In the rows, 128 means zero.
Families of rows that turns and mirrors carry onto each other, the same ones carrying the whole set onto itself: the rest of each named row's family, in list order:
12 families of 3 rows:
Z171: [138  96 108 103 128 133 143 102 154 108  97 139 115 141]
Z377: [147 133 129  95 123 160 119  91 108 180 140 163 128 134]
Z140: [148 134 135  86 111 149 131  87 114 189 132 149 117 136]
Z383: [147 107 109 111 124 124 145 110 138  96  91 149 117 120]
Z132: [143  89 116 115 150 127 125 109 148 111  93 145 119 119]
Z518: [140 138 141  86 130 147 128  88 117 182 120 158 141 124]
Z301: [143 123 167 160  91 142 106 109 149 146 125 122  98 111]
Z467: [140  97 120 120 143 118 142  95 143 118  79 151 109 130]
Z678: [155 141 161 145  86 131 108 114 146 141 122 119 105  95]
Z371: [128 125 163 148  79 155 108 125 142 144 132 134 108 111]
Z887: [156 123 132 111 123 148 123  72  96 185 120 162 126 124]
Z326: [137 141 159 153  96 148  96 123 146 143 122 127  93 116]
Z412: [158 123 125  90 106 153 117  83  96 175 123 152 124 142]
Z828: [142  80 118 112 122 133 136  91 151 107  94 148 108 135]
Z893: [142  90 113 130 131 143 144 105 151 118  86 144 106 144]
Z827: [145 125 158 157  89 130 101 117 142 153 114 119 102 101]
Z172: [152  90 106 110 122 132 142 113 146 102  98 152 124 125]
Z136: [137 108 113 116 131 128 121 125 143 100  89 157 117 128]
Z927: [148 134 139  98 129 150 132  92 110 188 130 161 135 132]
Z509: [167 124 128  94 121 149 128  76 119 183 132 159 133 111]
Z231: [145 135 125  96 132 143 129  82 112 190 127 152 128 118]
Z279: [148  90 118 119 139 146 137 118 153 114  87 166 117 129]
Z673: [137  80 128 117 134 133 143 106 134 115  86 156 120 136]
Z121: [130 133 154 148  84 134 111 123 143 141 126 118  90 109]
Z256: [141 146 161 146  93 146 117 134 156 139 119 140 107  95]
Z484: [142  93 121 103 135 127 146 119 150 106  95 151 114 121]
Z249: [154  81 109 109 126 141 140 110 138 107  95 141 109 132]
Z242: [155 130 128  85 107 149 123  82 102 178 122 141 138 109]
Z472: [142 119 135  98 119 145 134  67 123 184 119 163 142 126]
Z258: [152 125 120 106 112 163 119  89 103 191 121 147 136 120]
Z793: [154 136 169 152 102 136 116 129 135 140 128 129 100  92]
Z421: [151 127 162 151  85 153 103 121 134 133 118 122 118  94]
Z76: [157 136 158 149  83 145 125 125 128 156 111 117 102  95]
Z26: [154 138 159 159  82 144 106 125 147 133 118 142 108 111]
Z657: [145 135 156 150  86 131 113 114 147 159 107 125  98  90]
Z282: [150 127 129  90 114 168 138  90 101 179 135 147 123 128]

Which other rows belong to the same family as Z887? Z279, Z421
Which other rows belong to the same family as Z927? Z827, Z172
Which other rows belong to the same family as Z793? Z132, Z509
Which other rows belong to the same family as Z258? Z673, Z26
Which other rows belong to the same family as Z518? Z383, Z657
Which other rows belong to the same family as Z828? Z326, Z282
Which other rows belong to the same family as Z231? Z678, Z484
Which other rows belong to the same family as Z136? Z472, Z76
Which other rows belong to the same family as Z412? Z371, Z893

Families of rows that turns and mirrors carry onto each other, the same ones carrying the whole set onto itself: the rest of each named row's family, in list order:
6 families of 3 rows:
Z501: [102 125 142 122 127 151 146 124 114 144 160 112 122 120 131 140 141  87
 118  86 127 154 161 168 139 135 136 125 130 131 155 114 143 156 109 126
 132]
Z251: [119 135 132 138 103 145 135 125 128 132 119 109 104 145 125 131 177 139
 124 110  87 161 118 143 132 145 118 147 148 135 142 124 161 106 104 140
 171]
Z964: [161 141 115 124 147 129 119 119 124 100 144 146 132 123 100 128  92 126
 148 132 136 108 119 130  84 135 112 173 163 135 108 137 140 129 132 125
 103]
Z362: [138 117 112 147 162 115 137  84 111 122 107 113 162 120 135  96 144 117
 112 135 160 122 105 118 156 126 144 158  94 109 138 141 140 126 144 122
 113]
Z173: [170 121 133 125 116 108 137 114 143  94 134 140 148 126 124 121 127 120
  95  86 134 110 104 124 108 154  82 169 123  99 141 128 143 114 119 132
 100]
Z928: [114 146 144 111 130 130 133 130 129 139 162 119 132 163 104 131 131  90
 168  78 122 147 148 143 124 131 119 167 130 128 135 154 131 126 103 153
 151]
Z807: [153 128 143 122 172 107 110 108 122 100 141 153 143 116 103 112 110 147
 114 130 123 117 114 131 117 161  97 137 153 112 140 128 142 128 169 123
  93]
Z752: [144 124  94 114 112 121 119 112 121 109 126 139 149 124 130 142  88 156
 119 137 126 118 125 111 103 137 101 137 148 123 125 102 108  79 120 154
 122]
Z333: [155 140 124 114 132 123 116 120 121 127 155 159 149 106 129 157 119 125
 112 116 159 128 142 163  98 164 111 129 170 122 143 116 160 111 125 149
 102]
Z41: [104 126 112 125 145 126 151 129 119 130 114 105 136 111 136  83 125 120
 190 132 149 141 109 147 152 114 150 169 135 137 131 129 140 124 151 133
 112]
Z940: [100 124 113 127 138 169 141 102 121 119 115  98 121 129 140  99 127 145
 154 157 130 126 127 134 168 116 116 110 107 110 118 116 110 115 141 133
 128]
Z10: [117 129 104 138 130 148 148 106 131 120  80  87 108 151 134 109 147 150
 137 150 135 113 120 121 145 143 150 125 127 135 115 109 147 123 109 119
 131]
Z339: [107 126 146 112 119 139 110 128 125 108 146 119 126 147 132 154 145 123
 121 105  95 153 138 159 145 105  95 135 137 151 151 125 120 102 112 135
 169]
Z901: [ 95 106 105 108 145 117 153 103 111 120 126 125 145 104 124 100 126 127
 144 144 167 118 122 157 146 154 156 109 136  98 131 105 140 140 130 130
  96]
Z647: [ 96  96 141 111 159 102 142 109 120 136 116  95 152 124 137 101 132 124
 142 105 149 134 116 126 165 132 150 150 121 146 152  92 117 134 158 121
 109]
Z206: [156 137 113 146 116 106 139 134 117 126 103 131 155 152 109 147 134 155
 124 144 114 116 114 114 100 155 108 129 152 118 119 104 151  98 104 141
 139]
Z653: [125 138 168 130 128 105 121 124 145 117 164 114 104 152 138 111 167  98
 105  96 147 155 124 127 153 131 142 163 102 116 151 129 127 115 110 125
 139]
Z820: [119 144 162 109 139 137 124 101 146 155 163 123 120 133 121 127 132 115
 114  61 122 131 168 122 131 163 115 158 120 119 148 135 123 116 133 147
 139]

Which other rows belong to the same family as Z901? Z501, Z333
Which other rows belong to the same family as Z820? Z807, Z647
Which other rows belong to the same family as Z653? Z362, Z173
Which other rows belong to the same family as Z964? Z928, Z41

Families of rows that turns and mirrors carry onto each other, the same ones carrying the whole set onto itself: the rest of each named row's family, in list order:
7 families of 5 rows:
Z322: [118 155 178 138 101  90 128 140]
Z865: [106 171 132 125 135 104 112 127]
Z795: [104  99 148 112 136 104 160 101]
Z785: [ 67 128 137 123 157  88 134 111]
Z2: [110 164 136 120 152  99 112  97]
Z156: [ 91 101 152 104 143 111 154 117]
Z814: [ 78 101 169 121 153  93 146 126]
Z615: [ 83 162 140 136 149  85 111 126]
Z957: [117 110 185 116 133 115 142 145]
Z212: [120 146 192 160 134 109 128 123]
Z644: [100 173 141 134 108  85 123 118]
Z25: [104 185 151 128 119  89 144 117]
Z145: [110 132 192 118 118  98 172 130]
Z384: [ 83 138 119 110 145 105 135 105]
Z917: [106 111 194 148 140 112 150 111]
Z810: [ 84 107 159 115 115  92 164 106]
Z554: [111 102 175 108 154 107 146 105]
Z474: [106 169 159 160 138 104 118 106]
Z302: [ 85 149 140 148 147 103 135  83]
Z826: [ 85 113 161 140 149 108 155  87]
Z942: [122 170 132 134 127  96 116 115]
Z456: [ 79 142 128 120 116  85 145  96]
Z641: [125 153 172 129 128 111 116 152]
Z533: [ 84 160 138 114 127  89 163  98]
Z902: [119 168 184 130 113  94 149 137]
Z585: [ 97 126 139 107 158 101 137  86]
Z477: [133 124 195 121 144 109 128 128]
Z966: [130 105 183 124 126 107 150 130]
Z576: [ 99 139 117 119 136  96 139  91]
Z169: [133 164 170 129 143 103 107 124]
Z201: [109 115 190 127 106  96 153 133]
Z898: [100 117 193 133 144  94 131 150]
Z108: [141 149 173 137 120 103 122 139]
Z332: [103 156 174 143 142  90 110 150]
Z449: [ 88 127 164 109 126  94 180 105]

Which other rows belong to the same family as Z814? Z785, Z615, Z898, Z332
Which other rows belong to the same family as Z576? Z795, Z942, Z966, Z108
Which other rows belong to the same family as Z865? Z156, Z957, Z384, Z641
Which other rows belong to the same family as Z2? Z554, Z585, Z477, Z169

